The rows of A fall into 3 groups, which share some directions, and each row is roughly a mix of its group's hidden directions.
A:
[[-2.40  1.56  2.84 -2.01 -0.54 -0.57  2.94 -0.19  2.13  0.40 -1.99]
 [ 0.28 -0.37  1.33  1.15 -0.09  2.32 -3.91  1.70 -0.48 -1.66  2.90]
 [-1.12  3.20  0.98 -0.96 -1.97  0.20  3.15 -2.42  1.48  0.90  1.48]
 [-1.49 -0.04  1.81 -0.63  0.75 -1.93  4.45 -0.63  0.87  0.86 -2.52]
 [ 2.02 -1.77  0.56  2.70 -0.91  2.52 -1.92 -0.48 -3.11 -0.54  1.55]
 [-2.34  1.35 -0.32 -1.62  0.95 -2.86 -0.26  1.81  1.74  0.61 -3.52]
 [-0.85 -0.07  0.94  1.71 -1.11  2.20 -3.85  1.59 -0.69 -0.84  3.02]
 [ 1.66 -0.81  1.46 -2.95 -3.89  2.32  1.77 -0.03 -0.63  0.03 -0.18]
 [-3.44  1.74  0.50 -0.61 -0.63 -1.47  1.09 -0.85 -0.27  2.47 -3.49]
 [-0.40  0.18  0.26 -3.87  0.92  0.63  3.98  0.23  2.32  0.04 -0.74]
 [-1.66 -0.45  0.04 -2.83  2.13 -0.05  0.23  3.60  2.80 -1.34  0.30]
 [ 2.44 -0.01 -0.83  3.15  1.33  1.00 -0.79 -2.49 -0.72 -0.82  3.30]
 [ 0.36  1.04 -3.27 -0.08  0.14 -3.18  2.84 -0.71  1.09  1.96 -1.63]
 [-3.55  1.12  0.70 -0.84  1.51  0.99 -1.99  2.86  2.29 -0.54  1.52]
 [ 1.75 -0.50  1.18  2.35 -0.23  1.25 -3.44 -0.03 -2.74  0.27  2.64]
 [-0.93  1.34 -1.28 -1.79  0.39 -2.31  0.86  1.89  1.30  1.13 -4.24]
 [ 1.73 -1.00 -0.50  3.64  2.31  1.20 -2.05  0.32 -1.05 -1.89  2.24]
 [ 0.96 -1.57  1.03  2.12  0.33 -0.50  2.75 -0.17 -2.91  1.02 -3.44]
 [ 3.08 -0.26  0.49  1.48 -0.66  0.32 -1.95 -2.20 -3.69  1.66  0.85]
 [-1.97  1.06 -0.11 -3.53 -1.04  1.00  0.29  2.69  3.28 -0.76 -0.19]
 [-1.30 -1.06 -0.03  3.56 -0.65 -0.95 -3.57  1.02 -2.75  0.31  0.01]
 [-1.18 -0.98  3.64 -0.28 -2.16  0.42 -2.63 -2.13 -2.32 -0.90 -0.37]
 [ 1.17  0.22 -1.17  2.62  1.60  1.32 -1.87  3.14  0.20 -0.02  3.30]
 [-2.41  1.18  1.06 -3.52  1.64 -1.48  0.42  1.47  2.65 -0.69 -1.70]
 [-0.20  2.33 -0.62 -0.78  3.21  0.23  0.23 -0.46 -3.19 -1.50  2.96]
 [ 0.62 -1.75 -3.09 -1.02  1.03 -2.18 -1.28 -0.42  3.40 -0.32  2.22]
 [-0.99  0.75  2.18 -1.57 -2.21  1.53 -2.84  1.44 -0.79  0.48  3.36]
 [-1.26  1.40 -0.82 -4.37 -1.20 -0.14  2.24  0.86  2.57  0.60 -0.86]
 [-3.56 -0.12  0.41  0.48  0.97  0.26  0.15  3.32  2.86 -1.93  1.11]
 [-1.28  1.02 -1.90 -2.04 -0.47 -1.89 -1.39  1.93  3.72  0.78 -1.97]
 [-0.03 -2.94 -1.51  3.00  2.77 -1.89  0.89 -0.18 -2.49  0.17 -0.25]
 [-1.07 -1.58  1.78  0.69  2.12  1.60 -3.23  1.83 -1.25 -2.10  2.03]
 [ 0.40 -2.14 -0.99  0.50  1.10 -2.69  3.65 -2.38  1.84  0.68  0.99]
 [ 2.55 -0.20 -0.03  1.17  0.63  1.20  1.57 -2.33 -4.29 -0.50  1.41]
 [ 0.54  0.59  0.48  1.48 -0.99  3.03 -3.74  0.92 -2.23 -0.86  2.12]
 [ 0.77  1.88  0.66 -1.07  0.71 -0.28  4.38 -2.90 -2.02  0.00  0.48]
 [ 2.10  0.85 -3.43  0.89  2.67  0.45  1.25  1.83  1.46  0.10  2.48]
 [ 1.48 -2.04 -0.39 -2.60 -0.06 -1.74 -0.23  3.83  1.06 -1.72 -1.79]
 [-0.85  0.01  1.79 -0.06 -2.18 -2.11  0.92 -2.34 -2.80  3.08 -1.21]
 [-0.35  1.64  0.32 -3.12 -0.83 -0.31  3.46 -1.58  1.32  1.34 -2.62]
 [-0.23 -1.60  2.94  0.40 -1.26  0.81 -2.75 -2.47 -1.76 -2.13 -1.82]
 [-1.49  1.03 -1.31 -3.66  0.12 -0.67  3.36 -0.02  2.76 -0.56 -0.40]
 [ 3.86  1.27 -2.55 -3.38 -0.25  1.53  0.36 -0.42  0.84  0.58 -0.18]
 [-0.54  0.42  1.41  2.26 -1.46  2.03 -2.07  2.57 -2.52  0.62 -2.62]
 [-1.15 -2.50  1.34  1.33  2.08 -2.41  3.81 -0.40  0.31  0.51 -1.41]
 [-2.39  3.01  1.24 -2.81 -0.37  2.00  0.88 -0.26  2.90  0.64  0.48]
 [-3.01  0.90  0.97  0.34 -2.02 -1.03 -3.45  2.18 -0.67  0.92 -2.05]
 [ 2.88  1.31 -3.46 -3.17  0.31 -1.46  0.71 -1.31 -0.22  0.10 -1.31]
 [-0.34  0.50  2.36  3.36 -2.53  2.30  0.75 -0.12 -2.60  1.17 -0.79]
 [-3.15  2.17  0.03 -1.48  1.18 -1.50  1.98 -0.75  1.48  1.81 -2.80]
 [-1.97 -0.33 -1.40  3.07  2.34 -2.17  2.83  1.53  1.29  0.45 -0.71]
 [ 0.22  2.63  0.58 -3.57 -0.93  0.34  2.32 -1.17  2.77  0.63 -1.55]
 [ 1.76  0.40 -3.58  1.14  2.84 -0.98  3.18  0.02  1.29  0.24 -0.20]
 [-1.99  0.52 -0.42 -0.41  1.25 -2.63  1.62  2.13  0.99  1.21 -3.95]
 [ 1.14 -1.64  1.05  2.83 -0.13  2.41 -1.59 -0.59 -2.91 -0.86  2.69]
 [-1.64  0.78 -1.80 -1.30  0.40 -1.19  3.04  2.04  3.09  0.81 -2.20]
 [ 2.01  1.34 -0.47 -1.36  0.02 -0.24  3.84 -3.54 -1.44  0.04  0.97]
 [ 0.28 -1.51  0.27  2.55 -2.61 -0.54 -0.70 -1.25 -4.05  1.35 -1.39]
 [ 0.43 -1.31 -0.80  3.72  1.39 -0.44 -3.35  0.88 -1.50 -1.08  2.08]
 [-1.11  1.89  1.70  0.78 -3.99  1.82 -2.63 -0.91 -1.26  1.15  0.24]
 [-1.12 -1.58  0.27 -0.98 -1.36 -0.36 -2.75  1.96  4.31  0.06 -1.23]
 [-2.07 -0.60  3.02 -1.39  2.62  1.00 -1.98  2.40 -0.56 -2.15 -0.14]
 [ 1.96 -1.03  1.65  2.17 -0.35  1.08 -3.40 -1.58 -3.06 -0.45  0.96]
 [ 0.27  0.86 -0.53  4.13  0.88  0.37 -0.94 -3.35 -1.72  0.83  1.85]
 [-1.69  2.16  1.05  0.53 -3.40 -0.84 -2.52 -0.47 -1.08  1.65 -2.57]
 [-1.10 -0.94  1.40  4.04 -0.35 -2.02 -0.35 -0.01 -2.36  2.39 -1.52]
 [-1.11 -0.90  0.41  1.52  2.21  1.34 -1.26  0.73  1.04 -3.98  2.83]
 [ 1.58  1.38  0.54  0.30 -2.33  1.59  2.04 -4.24 -1.17  1.43  0.17]
 [ 0.72  1.06  0.37 -5.03 -2.33  1.81 -0.97 -0.19  1.07 -0.46 -0.37]
 [-2.17 -1.38  1.40  1.52  0.56  1.06 -3.84  3.25  0.50 -0.66  0.10]
 [-3.01  0.72  0.12 -1.28  0.61 -2.20 -1.78  3.18  1.46  0.12 -2.52]
 [-3.19  2.34  1.39 -2.49 -1.95  0.07  0.10  0.66  1.25  1.57 -2.48]
 [-4.12  0.77  0.35  2.61  0.18 -0.72 -0.64 -1.13 -2.08  2.41 -1.19]
 [-1.53  0.70 -0.52 -2.69 -1.29 -1.41  2.74  0.25  1.82  1.49 -3.35]
 [ 0.07  0.50  2.48 -1.23 -3.71  2.94 -2.03 -0.25  1.88 -0.40  0.15]
 [ 0.06  0.35 -1.15  3.45  1.49  0.00 -0.67  3.65  0.17  1.44  2.62]
 [-0.52 -0.35  1.35 -0.05 -2.67 -0.70  2.05  0.17  2.12  1.77 -4.07]
 [-0.49 -0.27 -2.49  2.91  2.77 -1.40  2.49  1.74  1.79  0.16 -1.06]
 [ 0.76 -0.17  2.12  1.20 -1.58 -0.11 -2.18 -1.52 -3.77  1.91  2.07]
 [-0.64 -0.43 -0.86  2.18  0.70 -3.22 -3.57  2.07 -0.73 -0.32 -1.91]
 [-1.26 -0.76  2.09  1.20  0.45  2.43 -3.81  2.11 -0.94 -1.47  1.49]
 [-1.13 -1.61  4.50  0.89 -1.02  1.30  2.56 -1.72  0.64 -0.34  0.73]]

One row of each group comes first, with its name. Which group is each row after those in?
[-0.21  1.43 -1.01 -4.19 -1.37 -0.92  2.88 -0.83  1.25  1.63 -1.30]
(113)
[ 0.08  1.41  1.31 -3.87 -2.18  1.65 -0.52  2.04  2.64 -0.84  0.14]
(15)
[ 0.27  3.06  1.59 -2.02 -2.03  2.06 -0.36  0.83 -1.63  0.12 -3.21]
(115)

[-2.95  3.16  1.22  0.26 -0.91  1.44 -3.25  0.58  1.53  0.49  1.25]
(15)
[ 1.38  0.43 -1.87 -0.46  1.94  2.22 -0.95  2.03  2.17 -2.42  2.86]
(113)
[-0.92 -1.77 -0.61 -2.48  2.97 -0.80  1.93  3.05  1.91 -1.21 -0.34]
(15)
[ 1.24  0.48 -3.24 -0.11  2.70  0.86  1.47  1.88  2.98 -1.72  0.63]
(113)
[ 0.84 -0.51 -1.67 -0.41  3.14 -2.77  3.23 -1.16  0.68  0.22 -2.12]
(15)
[ 0.19 -1.03 -1.25  4.37  1.54 -1.93 -2.21 -0.60 -2.24  0.03  0.31]
(15)
[ 2.06  2.28 -2.07 -1.92 -0.76 -1.19  3.19 -2.39 -0.62  1.03 -1.24]
(115)
[-1.13 -0.50 -1.02 -0.81  3.18 -2.37 -1.03  3.36  2.16 -1.29 -0.80]
(15)
[-0.46 -1.19  2.56  2.90 -0.83 -0.93 -1.67 -1.92 -3.56  0.99  0.09]
(113)
